Some points:
tensor([ 0.9,  1.1,  0.2,  0.1,  0.3, -0.7, -0.2, -0.4, -0.2,  0.4,  0.9,
        -0.6,  0.0,  1.1, -0.5,  0.2, -1.2,  0.7,  0.2, -1.4,  1.7,  1.3,
         1.1, -0.1])
tensor([ 0.3,  0.9,  0.6,  0.3,  0.3,  0.2,  0.6,  0.1, -0.3,  0.3,  0.7,
         0.6, -0.3, -0.3,  0.6,  0.0,  0.2,  0.4,  0.1, -0.3,  0.7,  1.6,
         0.3,  0.2])
tensor([ 0.4, -1.1, -0.9,  0.4,  0.4,  0.6, -0.9,  1.3,  0.1,  0.4, -0.4,
         1.1, -0.4,  0.5,  0.2,  0.3, -0.1, -0.7, -1.3,  0.0, -0.6, -1.4,
        -0.1, -1.3])
tensor([-0.6, -0.2, -1.1, -0.4,  1.4,  0.8,  0.2,  0.7,  0.0, -0.9,  0.3,
         1.2, -0.8,  0.5, -0.3,  0.8, -0.6,  0.1, -0.5,  0.0, -0.1, -0.4,
         0.0,  0.5])
tensor([-1.0,  1.4,  0.7,  0.9, -0.5,  0.5,  0.2, -0.5,  0.6, -0.3,  0.0,
        -0.1,  0.0,  0.2,  0.6,  0.9,  0.0, -0.3,  1.7, -2.6, -0.5, -0.5,
         0.4,  1.8])
tensor([ 0.7, -1.7, -1.7,  0.0,  0.4, -0.4, -1.9,  2.4,  0.0,  0.1, -0.1,
         0.4, -0.5,  0.3,  0.5,  0.4, -0.3, -1.4, -0.7, -0.2, -0.3, -1.5,
        -0.8, -1.7])
tensor([ 0.5, -2.8, -0.3, -1.3, -1.3,  2.4,  0.9, -0.3,  0.1, -1.1, -0.3,
        -1.6,  1.9, -3.3,  0.2,  0.5,  0.4,  1.5, -1.4,  1.2,  0.5, -1.5,
         0.2, -0.5])
tensor([ 0.9, -0.5,  0.9, -1.1,  0.3, -0.7, -0.9, -1.0,  0.4,  1.0, -0.9,
        -0.2, -1.3,  0.4, -0.5, -1.1, -0.3,  0.8,  0.7,  0.5, -0.9,  0.7,
        -0.7, -0.9])
tensor([ 0.5, -1.3, -1.6,  0.3,  0.4,  0.1, -1.5,  2.0,  0.0,  0.1, -0.2,
         0.7, -0.3,  0.6,  0.4,  0.5, -0.2, -1.1, -1.0, -0.2, -0.4, -1.8,
        -0.7, -1.6])
tensor([ 1.1, -2.7,  0.0,  1.2,  0.2,  1.0,  0.3, -0.1,  0.5,  0.1,  0.0,
         1.0,  0.0, -0.9,  0.1,  0.2,  0.0, -0.7, -0.3,  1.4,  0.5,  1.0,
         1.3,  0.8])
tensor([ 1.5, -0.9, -0.1, -0.3,  1.5,  1.8,  1.0,  0.5,  0.9,  0.5,  1.5,
         0.7, -0.2, -2.3, -0.5, -0.1,  0.4,  0.4, -1.0,  1.4,  0.0, -0.3,
         2.1,  1.5])
tensor([ 0.4,  0.9, -0.7, -0.4, -1.4,  0.1,  0.5, -0.3,  0.2,  0.4,  0.9,
        -0.4,  0.8,  0.0,  0.0,  0.9, -0.4, -0.1, -0.7,  0.6,  0.7,  0.5,
        -0.5,  1.4])
tensor([ 0.9, -0.2,  0.2, -1.2,  1.0, -0.8, -0.2, -1.0, -1.0, -2.0, -1.5,
        -0.4,  0.5, -1.4,  0.3,  0.2,  2.1,  1.5, -1.1,  1.4, -0.8, -0.2,
         1.1, -0.1])
tensor([ 0.5, -1.5,  0.1, -1.1,  1.4, -0.5, -0.8,  0.2,  0.4,  1.0, -0.1,
         0.2, -0.8, -0.1,  0.1, -0.6, -0.6,  0.5,  0.4,  0.3, -0.6,  0.6,
        -0.3, -1.0])
tensor([ 0.3, -0.2,  0.2,  0.2,  0.1,  0.9,  0.0,  0.0, -0.8, -1.8, -0.3,
         0.4,  0.6, -0.9,  0.6,  0.4,  0.7,  1.4, -0.5, -0.1,  0.2,  0.4,
         0.8, -0.7])
tensor([ 0.9, -2.0, -0.7, -0.8,  1.2, -0.9, -1.7,  1.2,  0.3,  0.6,  0.4,
         0.2, -0.6, -0.8,  0.6, -0.4, -0.5, -0.2, -0.2,  0.3, -0.2, -0.2,
        -0.5, -1.3])
tensor([ 0.3, -0.9,  0.1, -0.9,  0.6, -0.1, -0.7, -0.3,  0.3,  0.7, -0.3,
         0.1, -0.8,  0.1, -0.2, -0.5, -0.3,  0.3,  0.4,  0.3, -0.3,  0.6,
        -0.3, -0.6])
tensor([ 1.2, -0.4,  1.1, -1.4,  0.6, -1.1, -1.1, -0.8,  0.6,  1.4, -0.9,
         0.0, -1.6,  0.6, -0.4, -1.6, -0.2,  1.1,  0.6,  0.4, -1.5,  0.7,
        -1.0, -1.3])
tensor([-0.8,  0.2, -0.8,  0.3, -1.0, -0.3,  1.0, -0.2, -0.3,  0.6,  1.3,
        -0.8,  1.2,  1.3, -0.6,  0.9,  1.2,  0.0, -0.9, -0.6,  0.4, -0.3,
        -0.9,  1.7])
tensor([ 1.3, -0.1,  1.6, -1.3,  0.0, -1.2, -1.1, -1.6,  0.6,  1.3, -1.3,
        -0.4, -1.7,  0.8, -0.7, -1.6, -0.3,  1.2,  0.9,  0.6, -1.4,  0.5,
        -1.0, -1.1])
tensor([ 0.9, -1.7, -1.0, -0.4,  0.5, -0.7, -1.8,  1.3,  0.2,  0.2,  0.4,
         0.0, -0.4, -0.6,  0.6, -0.1, -0.2, -0.9, -0.4,  0.4, -0.1, -0.7,
        -0.5, -1.2])
tensor([ 0.6, -0.2,  0.2, -0.4,  0.4,  0.1, -0.1, -0.5, -0.7, -1.9, -0.8,
         0.2,  0.7, -1.1,  0.5,  0.2,  1.4,  1.5, -0.6,  0.6, -0.3,  0.1,
         0.8, -0.4])
tensor([-1.8,  0.7,  0.9,  0.8,  0.7, -0.7,  0.9,  0.3, -1.6, -0.7, -0.2,
         0.9, -0.2,  0.1,  1.5,  0.5,  0.2, -0.3,  0.9,  0.5, -0.2,  0.7,
         0.7,  0.2])
tensor([ 0.1,  0.2,  0.0,  0.3,  0.1,  0.5, -0.1,  0.0, -0.6, -0.8,  0.0,
         0.0,  0.3, -0.1, -0.1,  0.6, -0.3,  1.3, -0.2, -0.6,  1.0,  0.4,
         1.0, -0.6])
tensor([ 0.0, -0.1, -1.7,  0.5,  0.0,  0.5,  1.1,  1.8,  1.1, -0.8, -0.6,
        -1.1,  0.7,  0.3, -0.3,  1.1, -1.7, -1.8,  2.1,  0.2,  1.9,  0.5,
        -0.2,  0.5])
tensor([-4.9,  1.4, -1.0,  1.3,  2.2,  1.3,  1.8, -0.7, -2.2, -0.6, -0.5,
        -0.2,  1.9, -0.5,  0.4, -0.7,  0.1, -1.5,  1.2,  2.7, -1.7, -4.9,
         1.7, -0.3])
tensor([-1.6,  1.0, -0.3,  3.5,  0.1, -2.6,  1.3, -1.3, -1.7, -0.3, -0.5,
         0.5,  0.6,  4.5, -1.4, -3.7, -0.4, -2.1, -0.9, -2.3, -0.9, -1.2,
         2.3,  1.8])
tensor([-0.6,  0.2,  0.9,  0.0, -0.3,  1.3, -0.1, -1.3,  1.2,  0.0, -0.6,
        -0.4,  0.1, -1.0,  0.6, -0.3, -0.1, -0.6,  0.4,  0.1,  0.1,  0.6,
        -0.3,  0.0])
tensor([ 0.2,  1.2,  0.3,  0.6, -1.0, -1.0,  0.2, -0.1, -0.7,  0.5,  1.1,
         0.1,  0.1,  1.5, -1.7, -1.1,  0.1, -0.4, -0.1, -1.4,  0.2,  0.0,
         0.0,  1.5])
tensor([-0.6,  0.0, -0.9,  1.2,  0.0, -0.2, -0.7,  2.0,  1.4, -1.2, -1.1,
        -1.3, -0.2, -0.4,  0.7,  1.0,  0.1, -2.4,  1.7, -0.3,  0.7,  0.7,
        -0.6,  0.2])
tensor([ 0.9, -0.4,  0.7, -1.9, -3.9,  1.7, -0.2,  0.7, -0.4,  1.4,  2.2,
        -1.6,  1.1, -1.9, -2.2,  1.1, -1.5, -0.4, -1.0, -0.7,  1.1, -0.4,
        -1.6, -0.5])
tensor([-1.4,  1.1,  0.8,  1.3, -0.1, -0.2,  1.3,  0.8, -1.0, -0.2,  0.0,
         1.4,  0.0,  0.0,  1.6,  0.1,  0.8, -0.2,  1.0, -0.1,  0.5,  1.1,
         0.2, -0.1])
tensor([-0.5,  1.5,  0.4,  0.3, -0.6,  0.2,  0.3, -0.8,  0.9,  0.0,  0.9,
        -0.3,  0.3, -0.9,  0.3,  0.8,  0.1, -0.7,  1.3, -1.6,  0.0,  0.0,
         0.0,  1.5])
tensor([ 0.2,  0.9,  0.2,  0.5,  0.1, -0.6, -0.4, -0.4, -0.4,  0.6,  0.5,
        -0.9, -0.1,  1.2, -0.8,  0.4, -1.7,  0.9,  0.7, -1.1,  2.0,  0.8,
         1.3, -0.5])
tensor([-0.5,  0.7, -0.7,  0.3, -1.4, -0.3,  1.0, -0.2, -0.4,  0.6,  1.2,
        -0.7,  1.3,  1.6, -0.6,  1.2,  1.0, -0.3, -0.9, -0.5,  0.5, -0.4,
        -1.1,  1.9])
tensor([-0.8,  0.8, -0.9, -0.1, -1.7, -0.8,  1.2, -0.6,  0.0,  0.4,  1.4,
        -0.7,  1.1,  0.6, -0.6,  0.9,  1.7, -0.2, -0.7, -0.9,  0.0, -0.6,
        -0.6,  1.4])
tensor([ 1.0,  0.1,  0.3, -1.8,  1.3, -1.4,  0.1, -1.6, -1.1, -1.9, -1.8,
        -0.9,  0.6, -1.6,  0.4,  0.4,  2.5,  1.3, -1.7,  2.1, -1.1, -0.2,
         1.1,  0.3])
tensor([-4.3,  0.6,  1.8,  2.1, -0.4, -0.9,  1.7, -0.8, -2.0, -0.4, -2.8,
         1.9,  0.1, -0.9,  3.1, -0.6,  1.5, -1.0,  2.2,  3.1, -2.0, -1.2,
        -2.1, -1.1])
tensor([ 1.3,  0.0,  1.5, -1.3,  0.1, -1.2, -1.1, -1.5,  0.6,  1.4, -1.3,
        -0.4, -1.6,  0.8, -0.6, -1.7, -0.2,  1.3,  0.8,  0.5, -1.6,  0.5,
        -1.1, -1.1])
tensor([ 1.3, -0.1,  1.4, -1.3,  0.3, -1.1, -1.1, -1.2,  0.6,  1.4, -1.1,
        -0.2, -1.6,  0.7, -0.5, -1.6, -0.2,  1.3,  0.7,  0.5, -1.6,  0.5,
        -1.0, -1.1])
Along one direction, these points spread out more than along any other. Take the direction at right angles to it along which they spread out most. Then take the direction at right angles to both along which they spread out most. Go by this last direction. How far along it is each point below, from 0 to 99? 50 is the average, and the first point above lies past it. One standard deviation of the points above along it is 16.
tensor([ 0.4,  0.6,  0.4,  0.2,  0.4, -0.5, -0.2, -0.6, -0.5,  0.1,  0.3,
        -0.8,  0.1,  0.7, -0.6,  0.6, -1.4,  0.8,  0.0, -0.8,  1.6,  0.6,
         1.1, -0.6]) 57
tensor([ 0.4, -1.2, -0.2,  0.5,  0.4,  1.2, -0.1,  0.2,  0.5,  0.4, -0.2,
         1.1, -0.2,  0.0,  0.0,  0.1, -0.2, -0.3, -0.9,  0.6, -0.2, -0.2,
         0.6, -0.4]) 43
tensor([ 0.9,  0.6,  1.5, -1.4, -3.3,  1.1, -0.6,  1.7, -0.9,  1.6,  2.3,
        -1.3,  0.4, -0.4, -2.6,  1.2, -1.3,  0.2, -0.5, -0.8,  0.5,  1.0,
        -1.1,  1.0]) 48
tensor([ 1.2, -0.4,  1.3, -1.3,  0.1, -1.1, -1.1, -1.4,  0.6,  1.3, -1.2,
        -0.3, -1.7,  0.6, -0.7, -1.5, -0.3,  1.1,  0.9,  0.6, -1.3,  0.7,
        -1.0, -1.0]) 73
tensor([ 0.7,  0.2, -0.6, -0.1, -0.4,  0.2,  0.2,  0.3,  0.7,  0.0,  0.2,
         0.0,  0.8, -0.5,  0.2,  0.6, -1.5, -0.1, -0.3,  0.7,  1.4, -0.8,
        -0.1,  1.0]) 40
tensor([ 1.0,  0.2, -2.1, -0.4, -0.8,  3.3,  0.2,  0.9,  3.0, -0.2,  1.6,
         1.8, -0.7,  0.1,  0.1, -0.6, -0.7,  0.4, -1.5, -1.5,  0.6, -0.2,
        -2.3, -0.5]) 39
tensor([-2.5,  1.2,  1.2,  1.6,  0.0, -1.0,  1.6,  1.2, -1.8, -0.6, -0.2,
         1.5,  0.1,  0.2,  2.1,  0.4,  1.0, -0.6,  1.6,  0.1,  0.1,  0.8,
         0.8, -0.1]) 55
tensor([-0.4,  1.6, -0.5, -0.6, -2.1, -0.9,  1.1, -1.1,  0.6,  0.3,  1.5,
        -0.5,  0.8, -0.4, -0.4,  0.8,  1.6, -0.6, -0.2, -0.8,  0.0, -0.7,
        -0.3,  1.4]) 49
tensor([-0.5,  0.0,  0.7,  0.8,  0.3, -0.2, -0.8, -0.1,  0.3, -0.6, -0.5,
         0.1,  0.1, -0.6,  1.2,  0.3,  0.5,  0.1,  0.2, -0.6, -0.4, -0.3,
         0.3,  1.2]) 49
tensor([ 0.5, -0.3, -1.6, -0.5,  0.9,  1.6,  0.1,  1.0,  1.5, -0.6,  0.9,
         1.7, -0.9,  0.3, -0.7,  0.2, -0.5,  0.3, -1.1, -1.2,  0.1, -0.1,
        -0.9,  0.3]) 44
tensor([-0.1, -0.1, -0.2,  0.4,  0.0,  1.1, -0.1,  0.9, -0.7, -1.6, -0.2,
         0.4,  0.5, -0.4,  0.0,  0.9,  0.5,  1.6, -0.5, -0.7,  0.8,  0.1,
         1.0, -0.7]) 36
tensor([ 0.9,  1.1,  0.3, -0.3,  0.5, -0.2,  0.1, -0.5, -0.1,  0.4,  1.1,
        -0.1,  0.0,  0.2,  0.1,  0.1, -0.3,  0.5, -0.1, -1.1,  1.0,  1.6,
         0.5,  0.3]) 58
tensor([-2.5,  0.5, -0.8,  2.2,  1.6, -0.2,  0.3, -0.3,  1.0, -0.7, -1.6,
        -1.8,  0.3,  1.3, -0.4, -2.0, -0.5, -3.5,  0.7,  0.9,  0.6,  1.6,
         1.3, -0.2]) 63
